In the data rows, 128 means zero.
Here is a table of points, one per row:
[ 82 105 169 130  63 109  87 121 157  97  85 172  92 116 184 147 158  99  77 136 114 134 101 108 120 114  66  81 127 106 163 142  96 135 121 138 121 112 115  94 124  99  97  60 114 172  93 166 157 113  92 127 146 143 141 123 115 102 186  89  66]
[117 115 188 164 107 151 137 129 102 119 101 175 149 141 100 123 111  61 140 116 109  91 129  95  94 152 168 127  94 133 175 134 107 144  97  71 166 183 151 142 173  97 164 171  88 128 106 133 105  50 122 110  92 189 103 135 102 133 110 173 132]
[155 148 153 168 168 119 190 140 157  61 103 112 111 119  96 165 163  83 166 157 123 165 143 144 137 151 118  90 139 114  81 105 123 130  78 122 119 139 196 117 131 103 129 137 158 139 101 125 141 171 161 149 177 161 222 106 101 107 150 134 186]
[108 186 126 164 129 126 148 120 144 143 160 108 151 120 108 122  63 135 139 171 180 139 102  94  78 146 118 156 120 135 161 101 150 129  72  87 157 122  75 176  83 173  71 128 127 195 109  86 129 136 160 121 122 174 135 106 151 145 161  51 111]
[186 138 172 163 106 123  70  75 195 178 166 140 101 167 166 150 132 108 152 147 107 121 172 182 120 127 160 167 188 187 140 137 204 155 165 130 122 128 119 139 161 135 141 113 104 130 100 120 141 125 106 105 117 148 179 149 164  97 115 116 142]
[ 89 142 119 136 178 113  62 119 145  99  96 132 109 110 132 143 118 123 104 145 149  72  81 134 176 117  90 133 143  99  53  69 143 101 131 157 114 134 102 130 194 163 181 136 102 107 107  72 104  97 143  99 164 155  97  63 175 159 129 140 151]
[143 144 116 107 191 135 191 133 124 198  88 168 142 117  94 148 162 119 120  68  50  56 108 155 134 101 101 109 151 120 135 126 121 127 128 140 152  95  38 126  99 158 109 147 109 144 108 179 140 151 141 119 146 154 174 132 116 155  76 130 103]
[127 141  86 120 101  90 149 131 101 125 171 139 128 182  94 139  70 115  78 116 116 142 170  63 162 118  95 141 120 159 166 124 152 145 163 157  93 124 174 133 176 116 155 129 144 166 131 131 167 171 140 165 195 166 122  96 140 147  60 153  63]
[155 169 147  62 104 115 119 130  75 136 140 109 120 107  67 155 103 164 146 171 132  83  86 182 124 190 161  92 155 130 130 151  73 159 153 139 119 124 168 161 147 130 106 137 111  94 206 135 143  97  79  97 184 144 142 118 123  98 144  92  88]
[ 97  92 128  77 195 119 147 150 122 158 159 158 144 134 192 113 131 147 141 193 155 129 144 156 140  68 156  90  93 159 151 144  78 115 131  99 168 163 138 150 161 109 183  71 161 166 143 143  72 130 164 101 152 112 165 142 164 143 116  97 120]
[107 148  99 124 131 193 138  96 156 153 172  75  75 108  97 127 132 136 124  99 102 119 113 137 143  88 138 177  70  82 198  98  75 129 161  87  87 134 165 139 115 117 101  77 108 109  84  88 130 107 139  99 130  79 166  81 109  99 127 171 135]
[160  97 133 133 108 230 138 185 175  97 105 122  89 120 129  66 166 153  98 131 158  94 104 108 154 126 127 133 187  99 160 156 157 163 114 112 178 151 126 105 138 124 108 139 200 113 157  86 167 146 135 103 166 146 102 151 151 137  81 108 135]
[118 169 124 142 136 174 133  93 135 138 139 181 146  94 130 130 143 195 166  88 146 122 148  66 105 118 132 157 144 140 143  83 111 158  64 209  85 122 155 101 148 143 192 122 159 133 173 130 136  94  80 135  89 102 182 148 119 172 162 120 115]
[112  86  80  94 157 100 141 118 158 132  53 100 101  95 152 112 121  90 111 172 141 137 201 122  74 205 150 142 129 112 157 145 103  74 131 105  89 103 138 102 136 162 127 171 108 118 120  87 138 146  86 120 111 108 160 168 169 170 105 146  87]
[159 129 115 160 114  94  94 157 160  98 153 133 159 140 136 145 128  89  78 136  97  51  76 135 107 158 122 126 111 167 128 120  95 119 106  96 141  46 143 173 114 119 161  70 148 132 185 105 151 167 142 157  87  72 125 144  99 183 123 155 169]
[174 176 118 120 118 131 143 134 130 137 147 159 105  98 143 107 143 110 193 186 141 122 136 150  85  61 142 102 134  50  93 127 162 130 113 105 102 119 144 128 115 144 127  83 122 119 156 161 142 148 128 174  78 153  58  92 152 126 120 198  62]
[ 85 101 192 138 132 134 114 193  93 157  96 138 180 163 151 104  93 101 158 139 163 118 148 115 148 132 167 131 134 110  98 123 172 128 153 191 132 124 130 154 113 109  62 121 128 116 118 101 174 121 148 109 116  50 179  77  80 149 126 160  89]
[112  88  90 160 171 171 127  74 139 156 137  91 133 122 139 117  65  81 155 127 133 108  75 141 153 149  94 153  96 164  52 193 140 129 127 129  94 182 135  65 107  91  99 119 141 191 187 164 141 131  94 100 116 138 116 145 107 123 120 139 125]
[179 122  91 122  95  90 123 131  69 149  92  98 113 140  84 167 109 150 139 144 170  78 133 104 191  68 130 122 135 102 118 150 136 122  90 102 129 130 115 123 132  42 123 137 133 125  52 116 138 140  77 145  65  98 144 161 167 143 138  84 158]
[183 124 159 118 146 155 106 134 108 133 152  39 161 109 166 174 125 147  64 152 100 191 149 155 146  98 133  90 130 124 170 133 134 125 102 120 120 149  62 101 156 151 129 168 140 140 150 141 150  90 101 154 135 132 117  86  88 200 176 173 154]
[118 135 179 147 185 136 114  91 122 127 111 192 179 160  54 125 154 157  91 121 170 158 108 161 100 128 157 116 105 108 162 136 118 104 155 136  84 106  97  95 159  81 103 146 124 176 145 102 153 171 144 155 131 108  84 153 189  72 150 158 166]
[ 64 164 143 130 116 128 215  89 131 109 130 107 162 171 180 110 122 124 137 115  90 120 125 138 180 139 105 127 130  86 111 165 161 134 171  65 128 103 124 161 144 165 192 168 166 113 125 119 168  95 124 157 118  85 117 159 143  89 187 110 115]
[188 142 135  79 198 148 118 130 104 108 118 122 151 180 190 146 114 108 127  50 159  99 139 143  76 153  95 140 108 140 148 127 145 106 130 132 110 139 181 114  87 121  92  96 150  64  80 148 125  85 148 170 148 147  83 125 151 148 146  81 130]
[102  77 130 121 130 110 138  92 151  99 148 127 186  95  80 118 127 152 112 150 168 105 128  85 132  71 117  83 178 162 165 155 188  76 171 110  87 103 162 110  94 155 127 128 114  62 133 149  93 129 152  95 108 169 137 141  59 125 141 120 141]
[123 166 144 197 110  94 107  76 106 169 126  85 101 148 157 127 152 132  62 143 140 142 120 111 128 154 135 136 137  48 133  94 112 105 156 176 158 137 161 157  80 102 123 166 184 111 161 209  72 127 165  92 102 143 139 158 153 139 100 139 131]
[117 156 111 142  97 168 113 107  81 116 118 172  60 126 127 128  96 163 135 148 120 154 123 139 164 175 163 113  81 180 126 157 139  68  99 133 147 124 108 114 196 197  93 104 149  82  87 188 150 158 189 134 110 102 118 149 104 135 126 131 140]
[ 95 157  93 125  97 146 116 146 113 165 114 141 156 131 145 189 119 124 119 102 157 195 137 185 112 105  53  86 129 151  96  98 114 190 111 104 137 121 140 115 140 121 108 143 137  86 121  52 109 137 156  76 105 143 115 211  99 123 104 169 104]
[165 107 133 171  97  76 158 177 148 157 151 148 150 125  84  52 155 146 101  95  97 182 103 143  92 114 156 122  91 128  44  98 113 110 168  97  98 150 143 112 146 159 111 109 158 115  95 137 149 105  73  83 143 134 121 128 144 185 133  81 135]
[ 93  98  88 115 141  69 119 170 154 101 128 138 104 137 133 171 140 177 143 117  77 119 121 102 118 137 124  98 149 170 155  73 177 154 105  93 124 203 151 132 102 138  77 171 120 139 164 178 151 105 141 105 103  56 107 103 189  91 124 149 149]
[121 120  91 113 168  81 105  81  89  97 164 159 136 106 135 108 195 102  90 145 147 127 135 134 125  90 145 203 117 173 112 158  98 173 118 152 227 133 145 128 107 161  97 178 158 101 100 108 158 142  75 141 122 132 119  94 105  82 143 147 124]
[132 138 141  72 109 116  89 182 159 176 190 136 128 132 166 141 128 172 165 145 100 119  84  48 128 180 163 117  72 101  96 139 128 119 130 133 123 105  92  70  58 117 168 166 139 111  82 102 116 135 124 154 174 173 149 156 116  78 115 176 163]
[ 94 113 102 121 166 176  74 160 101 102 140 123 122 109  80  93  56 120 127 133  79 176 167 158  98 143 112 127 156 109 132  82 137 130 158 134 186 136 112 128  82  80 222 111 101 101 118 167 181 174 115 123 101 137 123 134 125 110 156  89 127]
[195 153 130 119 100 113 126 141 137  78  96 133  84 181  85  98 137 130 201 141 153 119 174 134 159 125  74 128 103 152 146 104  83 122 211 158 160 130  98  97  75 177 146 144 121 187 144 113  88  97 132 104 130 101 104 145 104 149 173 159 137]
[112 139 115  63  74 133 109 101  98  77 134 106 146 166 115  91 133  83 105  78 130 158 136 109 106  81 157 139 155 104  84 172 127 117  66 141 123 158 108 157 102 163 124  87  57 144 166 135 128 117 156 119 173 117 176 182 170 134 124 153 175]
[145 118 103 105 109 134 141 116 137 118 136  96 189  75 135 108 167 147 193 131 113 171 139  92 135 162  65 154 159 149 117 104 111  59 144 145 178  79 104 168 199  66  80  90 130 137 129 146 129  65 117 138 124 139 109 119 143  99  84 142 148]
[127 103 171 148 154 133 136 175 192 167 142 130 116 153 131 179 132 127 143  70 178 171 144  97 202 135 126 156 161 126 118 149  51  99 109 114 130 156 143 182 127 162 127 126  63 100 155 152 116 196  97 152 110 140  77 128 122 124 145 115 113]
[112 105  69 109  78 125 156 124 146 148 127 161 114 107 135 131 100 123 102  97 127 100 172 136 115 150 198 156 188 116  89  94 110 175 175 109 128 133  83  86 152  92  97 124 146 136 153 123  43 123 179 210 138 132 119  94  79 119 177 111 153]
[110 114 114 201 141 179 114 133  55  92 151 153 122 173 152  97 169 144 140 143  95 140 160 133 136 149 102 106 118 130 131 151 150 154 104  97  86  72 108 142 104 117 109 144  84 106 145 117  23 151  64 127 159 110 130  78 131 134  97  94 131]
[143 117 110 118 111  74 129 115 130 116  64 115 177  95 124 162 152 147 141 113 140 172 105 170 161 180 175 170 115  90 168 152 182 170 106 143 121 151 128 129 102 157 196  65 138 170  97 125 104 131 132 104 139 109  78 104  71 106  61  99 128]
[ 94  83 140 104 109 131 131 144 154 132 132  66  71 151  98 127 157 151 144 110 107 145  81 156  62 110 114 107 105 141 118 199 130 142 140 212 132 115 151 151 153 134 151 183 117 152 119  98 103 116 175 192  49 141 134  91 126 138 106  84 118]
[149 124 199 146 110 107 182 131  93 128 113  88  85  24 182  92 106 116 123 107 114 104 129 128 129  80 145 146  87 191 129  79 140 124 119 167  96 113 119 143 119  98 141 161  86 117 144 106 125 164 151 128 172 110  80 173 133  82 134 112 126]
There is one direction along which these points spread out most. How far along it is each point below, from 0 to 99? 50 is the average, and the first point above lies past it. One standard deviation of the points above along it is 16.
[107 148  99 124 131 193 138  96 156 153 172  75  75 108  97 127 132 136 124  99 102 119 113 137 143  88 138 177  70  82 198  98  75 129 161  87  87 134 165 139 115 117 101  77 108 109  84  88 130 107 139  99 130  79 166  81 109  99 127 171 135] 36
[143 144 116 107 191 135 191 133 124 198  88 168 142 117  94 148 162 119 120  68  50  56 108 155 134 101 101 109 151 120 135 126 121 127 128 140 152  95  38 126  99 158 109 147 109 144 108 179 140 151 141 119 146 154 174 132 116 155  76 130 103] 36
[110 114 114 201 141 179 114 133  55  92 151 153 122 173 152  97 169 144 140 143  95 140 160 133 136 149 102 106 118 130 131 151 150 154 104  97  86  72 108 142 104 117 109 144  84 106 145 117  23 151  64 127 159 110 130  78 131 134  97  94 131] 62
[186 138 172 163 106 123  70  75 195 178 166 140 101 167 166 150 132 108 152 147 107 121 172 182 120 127 160 167 188 187 140 137 204 155 165 130 122 128 119 139 161 135 141 113 104 130 100 120 141 125 106 105 117 148 179 149 164  97 115 116 142] 52
[195 153 130 119 100 113 126 141 137  78  96 133  84 181  85  98 137 130 201 141 153 119 174 134 159 125  74 128 103 152 146 104  83 122 211 158 160 130  98  97  75 177 146 144 121 187 144 113  88  97 132 104 130 101 104 145 104 149 173 159 137] 26
[121 120  91 113 168  81 105  81  89  97 164 159 136 106 135 108 195 102  90 145 147 127 135 134 125  90 145 203 117 173 112 158  98 173 118 152 227 133 145 128 107 161  97 178 158 101 100 108 158 142  75 141 122 132 119  94 105  82 143 147 124] 50
[112  86  80  94 157 100 141 118 158 132  53 100 101  95 152 112 121  90 111 172 141 137 201 122  74 205 150 142 129 112 157 145 103  74 131 105  89 103 138 102 136 162 127 171 108 118 120  87 138 146  86 120 111 108 160 168 169 170 105 146  87] 63
[ 94 113 102 121 166 176  74 160 101 102 140 123 122 109  80  93  56 120 127 133  79 176 167 158  98 143 112 127 156 109 132  82 137 130 158 134 186 136 112 128  82  80 222 111 101 101 118 167 181 174 115 123 101 137 123 134 125 110 156  89 127] 62
[112 139 115  63  74 133 109 101  98  77 134 106 146 166 115  91 133  83 105  78 130 158 136 109 106  81 157 139 155 104  84 172 127 117  66 141 123 158 108 157 102 163 124  87  57 144 166 135 128 117 156 119 173 117 176 182 170 134 124 153 175] 65
[ 82 105 169 130  63 109  87 121 157  97  85 172  92 116 184 147 158  99  77 136 114 134 101 108 120 114  66  81 127 106 163 142  96 135 121 138 121 112 115  94 124  99  97  60 114 172  93 166 157 113  92 127 146 143 141 123 115 102 186  89  66] 67
[143 117 110 118 111  74 129 115 130 116  64 115 177  95 124 162 152 147 141 113 140 172 105 170 161 180 175 170 115  90 168 152 182 170 106 143 121 151 128 129 102 157 196  65 138 170  97 125 104 131 132 104 139 109  78 104  71 106  61  99 128] 40
[127 141  86 120 101  90 149 131 101 125 171 139 128 182  94 139  70 115  78 116 116 142 170  63 162 118  95 141 120 159 166 124 152 145 163 157  93 124 174 133 176 116 155 129 144 166 131 131 167 171 140 165 195 166 122  96 140 147  60 153  63] 56
[112 105  69 109  78 125 156 124 146 148 127 161 114 107 135 131 100 123 102  97 127 100 172 136 115 150 198 156 188 116  89  94 110 175 175 109 128 133  83  86 152  92  97 124 146 136 153 123  43 123 179 210 138 132 119  94  79 119 177 111 153] 9
